In the rows, zero is written as 128.
Each row of Y is roughly a mix of the hidden directions of one of 4 groups.
Y (136 x 10):
[[149 119 127 132 139 138 162  72 167  86]
 [126 124 156 144 151  99 196 155 105 133]
 [151 130  82 116 136 130 109 194 145 148]
 [ 99 133 120 107 137 142 163 143 178 179]
 [107 105 153 185 120 142  78 128 154 132]
 [ 63 152  82 128 139 116 107 144 121 147]
 [152 130 147 131 130 132 166  64 160 101]
 [134 139 142  83 140 143 108  75 174 114]
 [157 128 156 194 121 127 159 145 131  96]
 [115 145 163 139 128 122 156  58 117 101]
 [149 109  93 152 145 129  90 111  78  94]
 [167 128  74 138 125  83 119 162 145 111]
 [136 173 113  80 138 110 183 139 127 132]
 [161 134 104 136 133 122  79 179 155 155]
 [171  78 118 124  92 133 144 149 166 148]
 [142 107 141 164 101  87 140 140 130  68]
 [107  97 154 123 125 109 182  87 110  98]
 [159 111 104 118 127 110 101 192 152 155]
 [ 77 166 117  94 138 149 133 112  83 118]
 [176 162 119 116 134  93 108 180 143 121]
 [133 157 132  86 139 135 100  95 182 102]
 [144 128 145 138 125 121 166  66 161  93]
 [ 72 112 106  71 118 108 115 138 124 146]
 [ 86 138 110 108 128 127 107 177  91 167]
 [156 109 100 153 122 146  87 128  80  92]
 [ 75 142 107  78 126 123 103 113  99 153]
 [118 134 112  84 152 150 114 107 140 192]
 [148 167 103 131 127 158  73 167 139 142]
 [129 146  95 137 136 158  55 106 136 123]
 [119 115 156 141 138 110 198 159 100 137]
 [109 142 128  87 138 167 121 135 130 194]
 [109 121 110 115 114 133  87 187  96 159]
 [151 161 107 143 130 156  83 177 148 150]
 [141 136 182 176 113 138 165 145 107 148]
 [119  95 161 190 113 157  97 121 134 139]
 [110 164  90 121 146 121 119 104  75  91]
 [123  99 134 184 154 146  72 129 133 133]
 [ 68 111 102 105 103 168 123 151 135 146]
 [ 95 149 142 117 104 150 159 152 178 165]
 [167 150 167 182 105 155 146 129 139 114]
 [181 151 109 121 132  87 116 178 136 121]
 [125  87 109 186 103 152  96 127 152 135]
 [102 123 114 120 117 122  85 195 128 157]
 [171 138 112 127 128  79 110 176 160 129]
 [164 106 123 170 110 114  87 117 103  85]
 [143 131 160 143 112 123  90 115  77  80]
 [171 127 118 175  95 143 104 143 103  91]
 [ 92 129 123 135 117 131 101 188  93 164]
 [171  84 123 163 130 116 133 141 175 153]
 [147 147  90 121 142 138  71 178 133 136]
 [149 129 130 179 121 122 149 143  67 155]
 [126 116  92 128 127 124 116 207 138 147]
 [135 156  98 133 143 156  88 186 136 152]
 [121  87 110 193 134 151  94 113 131 137]
 [126 105 145 197 107 152  91 133 145 130]
 [178 112 166 150 131 139 161 122 109  83]
 [128 154 133  85 137 119 114  93 173  82]
 [135 161 117  67 151  86 158 133 133 122]
 [116 122 114  73 149 167 125 142 146 178]
 [ 99 136 156 139 138 140 149 144 184 178]
 [165 156  91 151 144 137  74 153 148 127]
 [122 152 155 131 127 120 152  67 103  85]
 [142 148 100 159 120 118  83 177 160 145]
 [185 151 158 150 158 109 138  87 131 116]
 [164 147 155 173 165  92 149 117 109 113]
 [129 139 156 141 121 124 139  56  98  97]
 [124 172 111  74  93 109 153 135 121  98]
 [179  81 137 143 108 119 142 145 170 149]
 [129  95 111 172 112 116 151 146  68 138]
 [123 111 159 140 125  97 190 167 104 136]
 [115  87 158 181 130 150 105 121 154 159]
 [ 80 102  93  85 104 163 136 148 131 136]
 [126 108 169 113 125 115 166  68 102 138]
 [160 112 132 141 146 141 170  85 159  85]
 [124 150 164 132 129 128 152  63 100  98]
 [ 90 155 130  77 127 141 152 153 164 158]
 [110 129 123 118 122 123  89 194 110 168]
 [164 152 112 154 121 129  76 178 144 136]
 [ 74  95 131 142 117 154 146  82 104 114]
 [114 135 163 126 126 129 149  57 109  96]
 [149 123 129 126 126 147 145  64 171  93]
 [ 83 107  94  90 137  98 122 116 153 165]
 [139 100 100 123 124 124 100 194 148 160]
 [118 122 169 143 130  94 197 140 143 129]
 [ 97 130 116 117 122 122  88 192 123 164]
 [154 133 142 134 146 119 176  71 145  95]
 [148 165  98  80 128  91 123 146 122  88]
 [144 127 138 129 140 134 177  68 156  96]
 [107  94 161  96 121 119 176  91 105 114]
 [155 124 140 142 135 128 173  69 138  90]
 [164 111 184 145 109 140 173 100 137 123]
 [161 154 103 163 136 124  77 173 133 133]
 [152 161 106  72 124 126 175 149 111 123]
 [136 113 158 145 141  97 201 143 125 116]
 [141 119 130 127 123 119 168  70 160  84]
 [102 126 123 122 111 127  85 191 120 165]
 [137  93  92 116 128 123 118 196 141 155]
 [160  74 155 154 105 114 126 128 171 146]
 [126  85 127 168 113 132 126 162  96 177]
 [147 110  97 118 127 115 116 205 128 146]
 [125 106  98 126 126 117 113 201 153 151]
 [ 85 113  98  88  85 161 103 130 132 140]
 [134 133 133 191 114  93 138 120 121  77]
 [133  97 165 143 124 100 178  82 120 117]
 [130 156 156 126 133 123 149  57 120  93]
 [144 163  92 149 131 131  71 159 150 148]
 [118 124 162 146 140  97 202 134 137 123]
 [128 100  94 121 125 130 108 199 142 154]
 [ 85 135 114 121 110 137  79 173 125 164]
 [ 93 133 136  71 151 110 145 130 168 159]
 [122 173 133  89 138 134 111  98 161  80]
 [109 174 124  98 144 142 110 123 189 107]
 [ 76 102 161 143 119 155 139  76 125 135]
 [ 75 177 120 104 150 128 114 113  95 107]
 [160 110 113 127 102 139  91 131  79  82]
 [135 110 150 145  93 111 151 126 128  57]
 [111 128 109 111 123 121  84 189 101 159]
 [157 117 101 138 146 106  74 126 100  83]
 [114 102 167 190 149 136  99 112 139 147]
 [139 107  91 124 124 121 103 199 143 149]
 [166 138 101 100 136  84 135 176 139 102]
 [149 117 130 141 147 129 178  81 152  83]
 [119 151  91 104 139 122 112 118 192  93]
 [128  94 168 118 106  96 165  88 111 102]
 [140 126 168 146 152 101 197 142 124 131]
 [ 74 124 132 135 132 178 158  96  98 127]
 [149 161 112 151 121 140  78 182 135 145]
 [ 93 149 124 109 128 142 170 143 174 172]
 [107 124 161 155 134  93 193 150 126 128]
 [115 140 170 139 128 132 147  53 123 116]
 [100 146  68  94 149 133  85 126 136 129]
 [134 118  99 120 130 125 120 210 134 150]
 [113 137 125  92 134 125 180 139 171 172]
 [130 112 152 146 138  94 193 160 102 125]
 [ 99 150 119  93 142 159 115 126 122 194]
 [141 125 135 183 112  94 137 132 121  69]]
Here is one row from each group, named. Which group is each of the other rows in?
[113 130 163 152 155 110 190 161 128 144] : (30)
[ 96 147 134  95 121 147 183 134 151 170] : (86)
[128 149 116  96 156 176 113 133 132 186] : (44)
[189 129 135 112 123  80 104 165 131 125] : (70)

[ 91 180 129 108 153 123 124 110  82 102] : (86)
[177  72 138 131 123 117 140 140 166 156] : (86)
[ 80 152 125  91 138 118 113 150 182 143] : (86)
[171  98 168 122 136 153 173 120 120  94] : (44)
[ 77 115 102  93  88 138 102 156 138 146] : (30)
[135 154 137  86 135 121  96 103 181  95] : (70)
[115 142 162 144 126 134 150  56 106 109] : (70)
[178  86 123 147 113 115 131 150 177 145] : (86)
[145 165  98  95 138 106 117 126 162  75] : (70)
[101 105 146  95 118 105 155  71 103 109] : (44)
[170 164 159 168 160 105 117  97 122 125] : (30)
